One turning vector, and how many ticks it has turned
The counts run from 0 to 473.
[149  97 124 162 113  82 107 138  87 138  91 163 133 101 141 122 117 148
 106 151 119 147 130 138 146 151 118 131 143 138 122 155 167 144 179 152
 126 149 158 127  95 165 161  89 182 175  71 117 126 125 120 155] => 453
[104  89 125 112 114 104 125 116 111 146 133 185 126 133 125 114 123 131
 138 160 103  91 101 143 119 143 106 102 134  96 103 131 193 151 172 120
 139 142 160 158 135 136 151  83 158 179  70  95 103 136 139 123] => 129
[130 117  92  54 139 126 151  93  70 130  82 154 131 119  98 157 133 182
 141 146 150 107 136 107 158 131 157 122 108 122 127 166  89 127 113 138
  88 140 160 144 127 110 117 127 112 172 152 157 141 114 129 145] => 312
[ 94 112 180  69 120 100 184 131 101 131 131 186 131 130 118 103 101 167
  95 146  97 112 112 111 143 122  97  91 114 138 152 134 143 108 138 124
 112 148 170 146 164 142 153 117 135 162  84 109 117 146 110 112] => 376
[125 130 147 114 122  93 120 137  95 117  94 197 135 100 140 122 116 155
  60 143 111 108 148 108 157 135 128 119 140 158 115 137 141 107 117 173
  90 128 190 124 128 162 158 140 121 164 102 150 128 123 104  84] => 167
[104  63  87 100 152  92 136  89  95 102 125 163 148 138 127 102 121 126
 142 125 117 117 117 133 130 175 141  92 141 107  90 149 122 125 161 129
 148 115 176 155 112 131 111  85 161 150 111 117  99  66 135 116] => 338
[135  94 130  55 102 133 177 105  97 164  68 153 147 134 132 144 114 160
 166 146 131 120 104 119  84 106 130 126 110 110 144 153 129 143 124  99
 102 167 150 158 149 145 132 108 150 174  94 125 111 151 146 157] => 309
[140 112  94 124 111  82 144 132  88 147  67 148 152 120 149 128 101 153
 116 105  94 146 128 132 141 136 139 113 140 149 129 176 103 134 174 141
 118 153 155 138  81 146 142  92 195 150 103 126 106 111 144 170] => 437
[152  96 123 116 102 100 151 136  88 139  92 167 153 110 128 136 124 164
 130 171 151  97 119 135  83 113 127 113 115 110 122 138 138 163  97 118
  92 142 167 153 169 155 145 118 129 200  93 104 117 157 132 143] => 293
[122  90  98  91 128  94 146 120 111 134 108 158 130 131 119 108 112 153
 145 108  75 152 100 161 141 134 129  98 143 128 130 163 121 108 206 126
 171 150 145 148 112 135 145  82 187 138 102 119 113 111 154 168] => 435
[145 135  89 119 127 108 117 148 142 140  79 180 151 106 133 104 110 128
  54 104  99 103 166 114 111 110 142 103 158 142 116 120 123 145 146 148
 151 106 167 150 135 161  99 152 101 102  78 171 119 115 122  89] => 58
[117 131 141 132  84 105 123 135 118 167 101 182 134 122 131 113 103 139
 106 134  71 105 119 143 114 127 117  96 141 127 120 146 176 151 174 121
 146 162 158 131 108 173 149 106 172 167  59 118  99 148 141 137] => 113
[157 109  59  56 138 108 142 130 137 129  70 158 151 124 134 129 129 149
 124  97  93 117 124 131 108  87 162 103 151 130 129 139  78 117 152 132
 151 113 160 173 149 127  98 117 117 103 126 149 118 101 158 122] => 269
[141 107 134 145 137  99 132 118 121 147  69 180 149 105 138 102  88 132
  81 113 102 147 124 108 120 116 121 124 134 153 141 136 154 137 155 121
 173 130 140 126 103 184 131 123 163 133  44 144 102 106 124 134] => 208
[111  92  83  49 165 130 128 107 115  98 137 151 128 124  82 104 139 159
 143 141 140 100 153 162 123 161 166  89 143  98 106 130 104  94 149 130
 156 118 170 163 159 128  98 132  93 132 133 155 135 116 129 110] => 9
[125  96 106  72 122 105 159 126  75 149  68 147 151 127 158 156 143 148
 135 132 116 130 125 106 138 131 120 143 140 130 128 167 111 131 163 167
  48 148 177 185 122 113 136  94 146 148 131 123 121 123 144 133] => 133
[120  90  97  58 188 108 146  99  95  94 107 172 133 116 102 120 129 172
 109 134 150 129 139  98 179 133 138 111 118 122 124 138  96 101 137 146
 136 108 156 154 139 107 109 121  90 132 136 159 149  84 107 120] => 202
[123 150 101  56 105 130 156 118 116 145 116 181 132 130  89 132 128 167
 101 145 114  55 125 127 126  94 135  79 115 108 124 133 111 165 107 113
 108 138 157 154 169 112 115 134  85 167 123 142 132 157 134 119] => 102
[112 169 136 112 109 107 124 120 109 160 117 209 118 112 109 123 118 158
  68 148  99  79 128 103 191 111 112  99 122 137 117 138 160 164 153 148
 110 145 151 124 105 122 147 118 122 167  86 153 135 129 113 111] => 263
[134 131  84 113 123 119 121 131 154 145  96 183 154 121 119  93 114 127
  77 109 100  86 157 121  96 116 143  91 160 121 103 114 132 160 143 130
 173 110 161 156 138 151  82 144 109 111  74 163 105 117 130  92] => 59
[153  91  97  66 167  92 143 143 118 100 107 158 117  95  95 116 126 188
 120 134 129 152 123 165 151 107 148 103 132 130 157 142  95  64 159 138
 164 129 158 148 153 133 146 115 112 135 134 134 148 119 133 148] => 106
[147 144 137  99 120 128 127 161 118 176  75 162 130  88 127 134 120 162
  75 140 117 123 161 113 141  93 111 144 133 141 151 137 170 149 170 153
 108 149 140 159 135 146 127 144  97 121  68 172 145 190 119 137] => 249
[ 99  99 102  86 115 120 135  89 129 153 108 191 141 155 128 109 115 114
 145 114  82  88 100 119 114 133 133  91 136 108  99 137 145 129 153 112
 160 127 160 144 118 145 118  97 166 152  81 133  84  89 145 105] => 322
[140 103 128 141 133 116  91 102 103 144 109 180 117 108  90 119 116 157
 134 170 148 123 117 151 133 135 129 119 118 108 115 137 191 150 152 118
 174 144 131 113 112 160 155 108 145 186  59 136 138 132 119 164] => 468
[118 124 118 143 112 130 111 102  67 143 116 153 133 113  90 118 114 158
 118 167 158 100 172 144 129 191 149 103 131 104 100 155 153 176 144 110
 110 160 143 130  99 160 123 136 150 187  97 149 139 153 118 161] => 179
[169 116 116 154 102  86 118 134  89 131  92 155 132  94  96 120  96 181
 102 156 131 127 139 168 111 136 153 101 125 131 134 163 123 146 135 113
 150 161 144 115 110 175 160 116 163 183  90 122 131 145 132 191] => 275
[146 103 121  60 122 142 130 125 144 147  80 164 133 117 113 119 117 143
 127 130 105 114 129 146  68  82 152 118 139 124 146 117 143 106 141 113
 182 138 158 151 165 183 114 141 117 126  70 164 111 154 139 116] => 156
[155 117 102 135 169  86 102 136 114 116  92 193 132  82 120 120 127 169
  61 145 149 127 138 102 176 104 119 133 132 139 116 125 148 135 144 172
 143 100 158 142 138 124 131 129  81 136  92 153 156 104 105 119] => 413
[123 100 139 142 135  93 129 141 132 121 129 181 132 107 107  74  97 143
  91 142 110 121 133 159 116 139 117  82 142 127 121 120 168 121 170 114
 195 129 151 131 145 169 135 119 141 146  46 118 116 128 117 122] => 223
[104 143 105 132 105 121 107  89  86 157  74 171 144 128 123 126 110 132
 106 115  95 107 151 111 146 169 153 108 143 138  96 166 135 157 157 133
 124 152 159 120  56 162 118 119 181 155  95 170 113  90 129 135] => 0
[135 128  89 135 160 105  99 122 111  94 120 177 127  91  72  91 116 168
  67 134 145 112 174 138 163 148 157  85 150 125 102 129 119 131 149 140
 178 107 149 124 120 141 111 144  94 130 109 172 155 106 108 131] => 220
[139 102  79  92 122 100 169 106  93 160  62 142 167 130 142 142 115 150
 142 104 111 137 110  98 121 110 137 120 121 127 131 172  85 168 146 110
 115 145 142 167 109 115 116  95 158 146 107 127 111  99 152 175] => 421
[143  53 114  96 149 101 134 135 124  91 112 173 133 113 119 101 118 149
 121 147 133 122 118 159  88 125 139 101 142 123 127 116 140  82 127 126
 171 112 183 148 180 180 136 117 125 150  86 114 112 116 121 103] => 335
